In the data rows, 128 means zero.
Every row has a hidden score. In each pair, how much higher is the second row's than the first's? 20 means about the same, 40 much higher and 0 much lower. The score is a weighted sum of the row's numbers plus the product of two more (or one squared), each taken from its middle value.
[152 148 192 123  94 132 131 202 138 158 140 165 172 171 215 161]
[129  99  93 168  92 139  95 138 176  67 169 139  82 160 109 113] -> 20
[113 126 245 175 136  96 120 248 177 193 186 213 144 175 202 195]
[135 135 125  39 116  99 131 127  95  62 167  79 113  71  94 157] -> 18
[116 112 126 113  97  70 123 121 118 135 100 107 127 101 144 124]
[ 83 169 130 120 170 106 117 118 138 181  96 114 183 134 161 158] -> 18
[130 123 157 172 106 129 101 145 171  84 131 137  84 144  98 137]
[115 119 128 169 148 184 111 130 141 126 134 135  93 157 106 114] -> 20
[160 158 179  23  75 172 191 147  70 146 157 129 241 182 205 162]
[110  89 118  99 165 138 115 141 117 136  79 175 127  96  90 121] -> 22
[ 88 158 115 111 179 140 111 131 165 123  95  91 151 156 145 159]
[122 157 150 160  92  99 112 126 174 115 173 178  95 144 132  80] -> 20
[114 110 114 135 110 140 133 151 155  67 140 152 104 147 104 148]
[116 119 130 126 118 138 114 157 162 113 129 113 114 134 108 102] -> 16
[101 124 156 161 125 139 112 147 179 135 103 194 106 132 135 109]
[114 103  94 176 108 131 111 120 117  92 107 129 107  92 118  92] -> 23
[105  81 137 127 108 124 110 117  75 137 145 141 144 106  92 125]
[116 110 135 156 128 180 105 171 197 116  88 178  86 165 105 126] -> 21
[119 127  90 155  89 129 119  99 154 118 156 126  99 159 104 100]
[106 120  90 119  95  69 124 102 127 141 103  99 134  90 152 112] -> 19
[139  88 158 137 100 182 102 153 145 127  90 163 131 111  85 110]
[125  99  65 104 137  81 110 114 129 128  88 160 133 140  75 113] -> 14
[130 134 140  92 149 124 119 101  81 189 113  79 181 114 125 159]
[ 95 133 172 150 123 155 115 140 114 127 119 150 106 132 168 132] -> 26
[133 166 240 123 138 135 137 246 134 192 193 171 189 227 244 255]
[146  98 114 218 144 172  93 148 172 103 165 173 100 192 153 119] -> 14
[193 220 123 100 166 116 213  94  96 179 177  61 173  71 187 147]
[117  99  94 138  80 130 113 116 130  77 133 132  98 110 109 139] -> 24
[ 97 106  74 148 107 119 111  96 137 128 136 122 127 141 113 111]
[109 111 109 123 109 133  94 142 135 107 128 136 121 125  96 103] -> 26
[109 111 106  77 138 130 126  79  94 139 104 156  71  79  98 152]
[ 99 121 118 177 104 174 117 146 143 145 101 125 134 126 102  72] -> 21
[121 124 119 126 114 114 120  85 106  95 106 119 104 100 109 138]
[128 133  74 127 126 117 107 121 131 122 106 124 120 152 117 113] -> 16
[123 140 187 153 130 111 127 172 147 182 116 139 165 161 196 138]
[152 138 169  58  55 124 156 110  93 125 164 113 141  87 137 144] -> 26
[174 196 170 126 140 136 202 106  86 172 154  56 202  76 189 172]
[135 122 102 156 126  91  95  71 147 133 135  70 103 147 129 121] -> 21
[115 110 121 160 119 163 104 123 156 103 102 153  96 168 107 116]
[116 139 196 176 132  85 101 172 157 168 162 113 128 146 202 182] -> 19
[130 106 127 160  98 164 105 188 176  88 131 174  98 159  74  92]
[120  95  69 169 112 148  98 176 177  83 150 151 103 166  98 113] -> 19
[ 87 145 150 114 160  86  99 121 115 130 104 131 151 110 158 133]
[125 122 107 153 125 107 110 126 128 128 123 145 130 165 138 150] -> 21
[130 168 194 116 110 105 138 201 132 195 184 150 158 172 195 164]
[116 114 151 134 159 172 115 163 189 150 111 152 113 145 120 119] -> 14
[100 118 111  95 126  84 123 103 111 107 111  83 115  94  99 116]
[107 123 147  96 100  79 118 117 101 128  99 179 103 121  98  95] -> 21
[130 112 131 149 135 181 116 197 182 114 112 175 113 157  45  93]
[130  87  92 177 143 197 105 187 156 119 101 177  88 132 113 102] -> 22
[ 98 128 107 126 133 105  99  90  78 139  94 103 156  96 148 117]
[109 107  84  84 105 107 129 130  94 119 138 105 132 112 118 122] -> 18
[143 153 148  79 141 124 158 174  82 148 131 113 232 224 219 217]
[123  80 111 126 115 138  94 116 135  66 116 105 117  92  67 147] -> 17
[ 97 136 130 129  98 102 119 100 128 100 130 109  92 113 124 118]
[118 160 170 161 119  85 122 143 157 162 134 109 143 112 191 118] -> 13
[127 123  62 102  80  43 124 132 134 146  99  79 115 120 154 118]
[146 145 168  94 104 142 174 148  94 112 191  79 162  92 156 159] -> 26
[111 111 141 133 127 130 106 106 163 127 122 109  97 162  85  88]
[103  97 122 128  85  96 111 126  96  81 112 100 148  68 117 151] -> 24
[104 141 146 135 112  53 125 132 117 118 179 130 104 135 148  93]
[ 96  81 107 109 151 104 117  74  89  91 106 138  97  80  90  96] -> 17
[150 178 255 158 115 118 156 255 186 232 209 138 165 190 253 181]
[122 178 174  86 174 150 143 148  61 169 130 151 201 236 219 222] -> 33
[ 97 120 158  89 151 171 116 144 174 140  92 162 142 162 115 107]
[255 255 158 203 254 238 255 126  12 198 178 132 255 165 190 198] -> 22
[126 116  93 156 127 174 118 146 144  70 150 130 100 179 137 129]
[105 139 111 132 128  67 123 131  98 154 111 119 119  92 158 124] -> 13
[115 105 123 116  81 102 114 138 110 116  97 129 102  78 103 110]
[115 107  58 100 136 105 112 115 118  89  97 180  88 120 102 128] -> 15
[112  85 107 122  99 103 105 124  97 114  95 123  87 124 113 103]
[122 121  89 130 132 124 101 126 140  98 104 143  86 136 105 113] -> 17
[140 109 156 190 133 137  92 163 166 158 172 171 102 185 125 133]
[136 120 131  72 138 130 151 113  90 175 121  74 152 119 194 122] -> 22
[113  82 122 148  88  98 109 126  99  93 100 121 109 110  81 135]
[113 159 126  95 181  99 125 114 151 167  95 122 164 182 185 179] -> 14
[111 126 127 142  91 131 122 122 123 114 113 118 124  93 144 149]
[132 104  95 135 105 159 104 138 182 111 142 171 113 159  92  78] -> 14
[125  99 128 159 124 158 113 148 180 139  80 165 102 147 100 136]
[120  89 101 128 127 186 106 157 170  76 147 143  76 158 103 118] -> 27
[109 112 114 152 130 188 110 150 177 146 122 158  78 136  87 114]
[108 132 128 128 144 177 110 188 195 184 112 216 117 182 112  88] -> 26
[126  75 101 168 152 144 100 138 191 129 139 147  84 166  94 128]
[112 113 163 161 130 150 110 127 122 137 186 138 136 132 124 121] -> 27
[119  79  97 166 142 150  99 119 160 104 135 144  94 165 102 110]
[131 121 116  70  80 116 141 113  81 129 124  74 173  79 134 145] -> 19
[128 118 128 177 136 161  99 134 163 104 124 152 114 189 158  79]
[154 137 179  58  80 141 166  83  57 141 175 109 228 152 161 147] -> 5
[180 217 163  81 176 116 186  94 117 165 191  47 131  67 157 192]
[109 115 114 146 102 127  99 135 104 119 134 107 106 113 106  99] -> 33
[ 93 131 123 103 144 111 121 112 104 161  89 147 135 142 144 131]
[102 130 126 148 108 105 121 132 135 130 114 140 129 145 172 124] -> 20
[114 129 141 131 105 103 112 107 137 137 144 147 100  89 131 117]
[134 125 144  79  44  94 141 114 121 128 136  69 113  81 129 141] -> 20
[134 142 176 116  54  97 119 191 185 154 156 130 149 128 208 148]
[110 137  93  95  93 107 118  94 100 118 100  96 114 116  96 109] -> 26
[111  74 143 117  89 158 115 176 189  71 115 167 131 125  43 107]
[126  98 104 110 111 161 109 178 180  96 130 137 114 140  97 118] -> 29
[122 107 105 140 104 122 100 144 131 114 141 126  73 149 116 108]
[111 120 123 127 123 135 101 123 147 120 121 130 127 121 117 133] -> 18
[153 159 196  90  62 105 142 130 127 151 176 106 126  97 149 115]
[146 131 168  64  63 115 144 161  72 133 151  96 133  77 155 139] -> 25
[110 114 117 103  93  57 121 126 132 165 124  73 111  76 121 124]
[ 92 111 141 105 135 115 113 120 110 113  82 149 130 105 109  89] -> 24
[137 132 141 174 112  88 104 134 152 152 157  92  92 167 147 100]
[133  99  96 119 120 136 106 140 122  90 111 138  75  92  69 123] -> 14
[142 123 130 140 120 103 112 108 168 143 161  85  94 180 145 117]
[112 109  85  81  95  91 131 111 121  69 126  87 118  64 101 139] -> 23
[147 161 167  76 125 116 179 202 140 185 139 115 223 203 184 172]
[122 104  89 106  74 137 123 185 152  59 123  94  88 145  72 123] -> 30
[116 114 137  82 102  97 126  75  98  83  93  95 104 101 112 134]
[ 85 137 180 123 128 141 125 140 102 144 131 139 160 119 143 143] -> 16
[119 105 115 130 132 131 125 134 149 117 115 127 121  88  74 147]
[ 95 114 118 112 136 116 120 147 131 137 115 166 134 176  91 117] -> 21
[122 116  92 167 123 123 116 169 165 127 133 135  91 189 112  91]
[ 94 115  63 177  97 174 111 118 156 111 119 123  99 171 121 129] -> 19
[115 123 165 136 116  98  98 123 120 167 156 139 144 124 176 177]
[104 106 152  84  74 124 126 112  85  97 132 145 132  90  97 138] -> 21
[124 113 110 108 112 164 110 140 104  94 114 105  93 132  98 132]
[ 86 136 134 100 158 136 115 134 174 138  61 188 101 114 135  83] -> 10
[112 109 130  60  81 102 147 120  53 107 129 137 153  57 120 138]
[113 133 161 135  90  68 121 126 175 150 160 120 119 121 179 137] -> 18
[127 107 128 101 165 131 117 131 140 118  80 172  97 114  98  98]
[ 95 119 146 104 154 109 124 110 118  93  75 119 137 150 149 125] -> 31
[116 115  98 110 181  94 125  91 116 104  99 131  94  90  82 126]
[127 113  77 163 115 166  84 110 180 103 147 133 112 193 143  79] -> 31
[129 189 251 128 161 118 144 192 127 223 172 146 205 196 255 211]
[108 102 133 146 128 123  98 119 158 109 102 178  90 137  90 107] -> 14
[100 102  80 130 148 100 120 114 146  93 127 179 107 152 124 130]
[119  83 107 113 127 125 103 120 115  82 115 137  95 102  54 109] -> 15
[125 124  98 109 123  98 123 101 150 129 111  81 108 159 104 112]
[165 163 156  72 152 114 194 122 104 173 123  81 187 106 193 140] -> 19
[134 106 107 177 108 150 101 136 194 111 167 181 107 197 139 130]
[117 123 153 171 157 113 110 121 183 145 144 130 124 181 150 172] -> 21
[ 81 123 172  88 186 120 126 157 157 129  43 192 123 120  92 116]
[ 99 128 166 163 115 150 122  90 143 138 155 166 126 136 157  91] -> 25
[135 118 116 197 170 138 103 129 204 128 145 154 105 151 145  92]
[133 117  96 177 113 136  81 123 180  99 166 130  98 158 111 106] -> 25
[102 165 155 154 139 106 130 145 122 145 161 117 166 163 250 192]
[116  97  93 187 111 189 101 145 162 112 145 166  49 166 102 108] -> 18
[116  94 110 111  93  67 117  99 141 120 140 104  72 158 129  96]
[124 140  87 103 168  85 117 107 138 161  87 158 128 118 128  81] -> 11
[123 105 120 163 136 125 109 156 199 102 151 127  85 174 123 136]
[116 129 111 177 108  92 132 111 125 125 133 151 102 146 141 146] -> 29
[103 108  95 134  75  93 108 123 143 111 137  92  98 135 119 142]
[122  94 124  94  81 106  92 142 116  76 121 133  76 129 114 100] -> 24
[120 105 120 128 125 147 101 162 149 100 136 103 118 138 110 109]
[111 130 162 190 141 135 104 170 165 131 159 175 131 161 167 182] -> 19
[110  71  90 135 121 141 102 107 143 119  99 159 126 125  98  99]
[124 101  88 137  89 139 100 143 170  99 116 137  73 157  79  89] -> 26
[198 222 177  73 165 196 208  78  72 122 255  23 163  97 121 202]
[110 155 148 128 103  81 137 136 139 128 141 161 117 145 144 128] -> 16
[119  89  73  76 132  64 118 102 102 123 119 121 133  97 108 118]
[110 108 110 116  99 121 133 122  77 122 117 109 130 103  70  87] -> 23
[105 132 113 149 141 122 103  96 147 139 141 132 115 136 151  93]
[128  98 125 127  94 147 111 149 117 113 100 149  96  95  50 115] -> 19
[146 135 156 178 117 100  86 138 178 144 166  93 120 189 148 113]
[120 117 100 143 128 175  99 126 198  94 131 122  93 199 123 109] -> 22
[114 115 132 151 146 181  87 144 168 136  91 146 131 137 130 111]
[101  99  78  91 157  83 118 151 141  98  93 160 117 121 109  92] -> 8
[121  99 135 148 119 164  90 156 169 137 120 184  97 170  86  85]
[ 98  67 114 138 121 134 119 115 107 110 107 158  95  98 103  85] -> 17
[255 244 126 161 255 255 255  70   3 161 237  93 255 114 135 252]
[ 95 159 161  60 147 103 114 103 132 132 102 146 138 175 123 151] -> 9
[108 109 138 135 118  94 112  56 139 133 127 119 122  86 122 134]
[115  96 101 158 130 152 115 120 145 115 160 114 114 166 111 142] -> 16
[115 100 158 108 125 171 113 141 127 122  98 125 148  77 117 131]
[111 111 136 113  83 108 135 102 104 105 147 149 141  83 128 162] -> 26
[101 117 177 116 102  93 117 148 155 165 132 100 126  94 158 158]
[129 117  61 146  68 127 107 127 117  81 111 129  91 149  91 106] -> 26
[ 97 142 147  61 159 129 126 103 103 156 109 136 182 139 114 185]
[100 133 136 144 114 118 109 140 130 123 123 134 156 162 136 111] -> 18
[ 90 110 131 156 125 167 105 148 182 140 115 161 104 153 107 109]
[120 172 195 146  88 114 166 101 142 183 153  86 161  82 172 153] -> 16
[114  96 130 114 134 115 131  96  83 112 106 164 118  92  81 108]
[116  91  99 110  86  92 111 119 136 102  92  94  86 157 100 127] -> 20
[127 106 141  83 137 102 125 115  91 144  74 104 167 108 164 103]
[107  91  76 129 136 107 111 104  87 101 129  97 124 116 106 119] -> 22
[141 153 118 102 118 120 151 156  86 190 138 102 185 175 198 158]
[127 168 219 135  86 103 148 160 133 163 169 188 192 173 190 164] -> 9
[118 148  74 140 154 157 108 114 178 119 105 121 123 134 108 130]
[115 126 115 109 108  75 127  96 131 134 120  72 110 127  89  98] -> 20
[125 104 147 100 104 188 133 185  95 127  82 138 146  79  51 115]
[125  75 114 145 106 197  93 167 191  83 150 183 100 161 136 107] -> 18
[255 255 134 191 145 216 255 113  76 136 227  80 209 112 152 189]
[112  87 151  40  84  98 136 104  59  89 113 116 104  49  76 147] -> 15
[162 194 122  94 126  93 173 121 146 161 116  60 132  75 173 120]
[182 213 234 209 182 144 187 153 124 208 192  43 172 110 193 146] -> 22
[131 112  81 135 167 148 110 187 207  95 139 174 112 189 125 110]
[136 138 109 175 141 123 108 116 181 146 183 126 110 185 130  95] -> 22
[255 255 189 163 234 255 255 108   8 209 255  30 246  90 170 214]
[175 224 130 123 193 130 187 108 116 186 107  45 184  98 193 140] -> 13
[126 143 170 140  77  89 120 158 134 131 143 143 108 168 174 134]
[100  86 136  93 117 113 111 142  87  96 110 116 116  79 109 105] -> 17
[121  98 106 125  76 130 119 108 101 108 113  98  82 144  80  96]
[110 105  92 116 130 113 124 116 130  74 109 120 114 124  95 115] -> 18
[232 248 139 204 178 174 223 143  75 214 196  84 196 101 197 171]
[130 111 100 190 123 152 120 101 166  87 161 162  93 170 123 127] -> 25
[ 98 121 113 146 107 117 121 139 119 123  99 112 119 135 120 119]
[121 105 104 125  85 124 104 139 122  92 115  99 121 123  75 140] -> 22
[203 204 107 164 201 157 223  97  71 185 137   6 205  93 153 119]
[124 122 100 167  99 163 100 135 161 117 160 109 131 164 148 114] -> 23
[111 102  95 149 101 169  99 159 132 134 103 137  82 128  73 101]
[130 105 102 185 128 186  89 170 167  87 152 148  97 178 130 107] -> 21
[255 245 115 121 253 244 255  74   8 152 255  53 249 123 163 193]
[110 106 127 175 135 154 111 149 152 105 134 144 110 155 119 127] -> 14
[149 176 202  52 144 150 163 211  84 203 154 164 255 241 220 225]
[125 107 118 157  92 144 102 143 152  95  96 169 102 153  70 105] -> 6
[176 183 134 148 157 151 200  66 110 130 152  27 120  53 151 128]
[ 95 124 132  68 117 108 130 169 146 153  84 178 107 128 105 125] -> 6
[101  97 105 164 142 164 113 147 157  66 122 156  96 162 112 117]
[100 119 113 126 131 132 117 117 127 120 113 133 125 126 131  78] -> 17
[144 203 194 121 131 101 179 131 131 183 179  34 143  92 187 138]
[118 129 219 145  58 102 138 181 146 176 172 125 162 103 166 121] -> 6
[118 108  96 114 130  85 111 151 106 112 109  96 101 117 128 106]
[104 154 131 123  89  99 121 130 141 119 151 124 120 138 160  75] -> 22
[ 93 115 120  79 128 101 130 100 109 106  91 120 104 158 117  81]
[115 135 129 130 114  69 103 110 137 156 109  87 103 158 157 111] -> 20
[123 128 107 172  98 173 127 159 144  79 133 181  95 152 111  86]
[114 174 112 162 164 149  99 110 181 152 108 127 130 140 143 159] -> 19
[130 118  70 125 130  63 112 119 133 142 109 118 102 154 147  95]
[124 114 124  57  99 106 131 116  64 123 152  88 122  61  54 125] -> 21
[255 255 153 182 255 241 255 134  27 174 204  90 237 137 153 208]
[123 114 148  97  99  49 109  86 114 160 120  64 140 133 155 128] -> 16
[113 106 126 162 121 159 116 153 186 113 130 170  96 202 109 114]
[240 237 168 103 188 196 217 105 100 129 255  15 176  87 122 208] -> 23
[161 169 156  65 117 159 170 150  66 171  81 145 228 238 255 250]
[120  89  64 127 165 107  99 126 155 100  90 165 103 127  62 113] -> 2
[ 96 134 110 111 152  87 126 129 151 115 122 146 129 113 143 104]
[164 185 187  47  87 106 177 137 130 216 180 102 202 114 204 176] -> 18
[101 116 132  95  95 129 126 119 121 100  89 133 139 132 137 125]
[111 126 104 151 142  97 102 100 101 123 137 102 133 136 170 128] -> 24
[150 143 118 205 123 140  97 107 151 160 152  85 106 141 138 120]
[111  83 102 127  88 111 118 136  96  73 144 119 127  87 101 160] -> 24
[103 105 157 111 142 130 123 128 131 117 127 112 110 138 120  97]
[120 125 208 159 118  81 132 192 151 179 134 131 137 143 210 172] -> 19
[133 102  77 168 135 169 107 163 175  96 139 142  95 172 109 100]
[159 187 209 109  88 101 181 126 114 195 160  35 164 114 182 173] -> 19
[158 137 146  97  81 124 144 134  98 143 189  93 154 114 148 139]
[127  94  33 113  97 118  90 135 194  88 112 117 103 171  83  99] -> 16
[ 98 122 165 136 124 167 103 143 194 151 108 150 127 172 152 126]
[107  95 120 123 140 127 109 133 172  85 116 123  76 150 105  99] -> 18
[113 114 136  67 133 101 122 132  80  91 115 115 149  65 122 131]
[122  89 145  70  96  92 139 104  56  95  86 167 100  51 111 132] -> 23
[185 198 150 105 146 113 185 127 108 181 142  85 181 103 199 150]
[111 129 138  98  91  65 137  68 118 124 146  76 124  61 140 125] -> 27
[ 98 134 166 139 147 167 127 106 173 142  93 194 120 128 125  79]
[110  99 127  70  82 117 132 117  69  93 129 136 146  71  86 122] -> 26
[100 149 133 120 150  88 118 111 128  88 136 133 137 124 162 152]
[118 117  63 104 125  74 106 104 129 149  95 114 108 104 106  89] -> 9
[128  80 131 144  91 121 102 113  99  88 143 117 122 138  76 132]
[101 150 198 112 189 130 115 159 171 119  74 205 108 143 113 101] -> 11
[128 112  90 162  98 114 118 112 149  93 125 133  96 167 125  76]
[114 120 129 146 116 123 114 121 138 128 135 114 101 124 105  86] -> 20
[116  89 128 164 108 190 109 161 179  97 131 143 112 155  94  95]
[127 123 111  82  88  62 120 123 118 135 121 106 126 120 127 135] -> 23
[124  89 108 226  97 191 107 155 177 119 138 127  95 158 100 123]
[ 86 124  68 134 117 113 124 100 128 145  92 107 123 137 131  98] -> 21
[110 141 120 183 132 144 116 133 189 100 101 117 136 145 136 140]
[112 119  93  95 201 106 132 118 119 109  72 213 108 112  72 126] -> 6
[116 143 151 162  88  75 107 133 133 136 135 116 119 163 201 117]
[134  97 118 127  63 159 103 134 129  97 106 162  87 150  27 112] -> 20
[ 98 112 124 122 154 152 107 150 141 162 109 105 132 127 127 106]
[138 122 100 161 134 181  98 136 192 100 151 165 101 205 137 127] -> 21
[ 98 105 112 146 120 119 122  99  88  95  90  93 123  80 106 104]
[106  90  90 190 131 162 120 109 156  97 140 161  85 146 120  94] -> 19
[121 135  89  94 159  89 117 108  74 120  84 174 128  83 122 126]
[126  96  94 147 111 122 110 179 159  71 133 125  80 127 116 138] -> 26
[121  98 120 136  93  81  99 114 130  80 130 114  87 105 112 107]
[118 102  73 133 112 147  88 113 179  90 106 121  88 141  73  98] -> 16
[107 125  92 150 131 136 101 123 182 128 173 166 108 147 124 101]
[108 131 123 174 109 179 104 149 168 105 133 151 111 160 105 110] -> 22
[ 90 114 134  92 135 132 106 151 119 131  81 125 152 150 121 113]
[115 101 149 115  96 184  98 174 157  99 108 159 117 144  57 119] -> 20
[113 124 135 141  81 127 126 151 123 129 120 147 106 153 136 131]
[117 116  89 103 170  66 124  77 141 121  70 153 130  90  87 125] -> 14
[131 111  93 185 104 175 128 165 195 141 147 159  95 152 123 120]
[137 145 233 109  82 135 135 177 131 129 211 153 158 111 183 165] -> 29
[125 145 122 146  99  88 125 124 177 124 146 117  84 173 120 126]
[106 127 171  82 142 125 134 136 102 175  89 110 157 141 128 158] -> 19
[111 140 163  73 182 122 111  88 144 172  83 110 189 178 153 157]
[111  89 108 208 117 133  93 139 168 108 162 144  94 173 133 133] -> 22
[112  93 114 123 110 117 137 132 116 100  70 171 101  95  80 121]
[122 103 105 174 109 124  95 128 109 109 125 106 122 160 107  98] -> 21
[126 115 169  91 129 173 144 169 118 106  90 174  96  93 121 133]
[ 99 121 118 154 112  99 112 110 113 136 131 116 125 119 149 112] -> 21
[139 124 128 151 106  94 123  98 131 111 151 113  90 152 136 127]
[129 124 129 170  91  82 111 105 155 135 135 137 124 148 135 119] -> 12
[123 114 140 148 134 178 102 150 163 143 114 174 104 143  94 117]
[107 133  64  93 128  66 117  89 100 140 119 137 111 129 122 111] -> 17
[119 125 117 106 110 107 139 104  75 102 123  94 164  94 150 161]
[255 255 135 210 255 242 255  47  45 191 165 152 255 144 192 255] -> 34
[128 101 100 106 174 139 105 147 174 105 107 159 119 160  92 113]
[113 128  97 118  91  83 114  94 141 124 125 116 105 138 130 132] -> 29
[100 149 111 136 119  97 130 108  95  93 103 119 117 120 123  98]
[ 99 117 119  94 168 133 101 123 109 104  61 134 123  85  95  71] -> 16
[110 119 126 115  95  68 120 119 161 115 112 107 119  98 146 137]
[123  98 107  99 129 124 107 149 144 140 145 137  99 155 102 144] -> 14
[228 237 181 204 169 155 226 149  81 255 149  86 216 115 248 163]
[125  97  87 101 131 134 114 106 125  79  94 154 105 114  96 116] -> 26
[114 117 132 100 135 159 114 117 147 126  87 215  88 117 111 119]
[123  52  93 162 114 140  87 154 124  76 120 166  65 159  77 135] -> 22
[121 147 148 169 104 117 115 128 189 132 164 123 111 144 104 119]
[ 90 143 156 134 147 106 135 111  97 150 122 101 162 169 153 140] -> 23
[118 119 102 122 109 104 117 128 121 101 140 100 121 115 111 114]
[121  90 139 106 118 146 122 142  99 108 110 136 129  83 109 144] -> 20
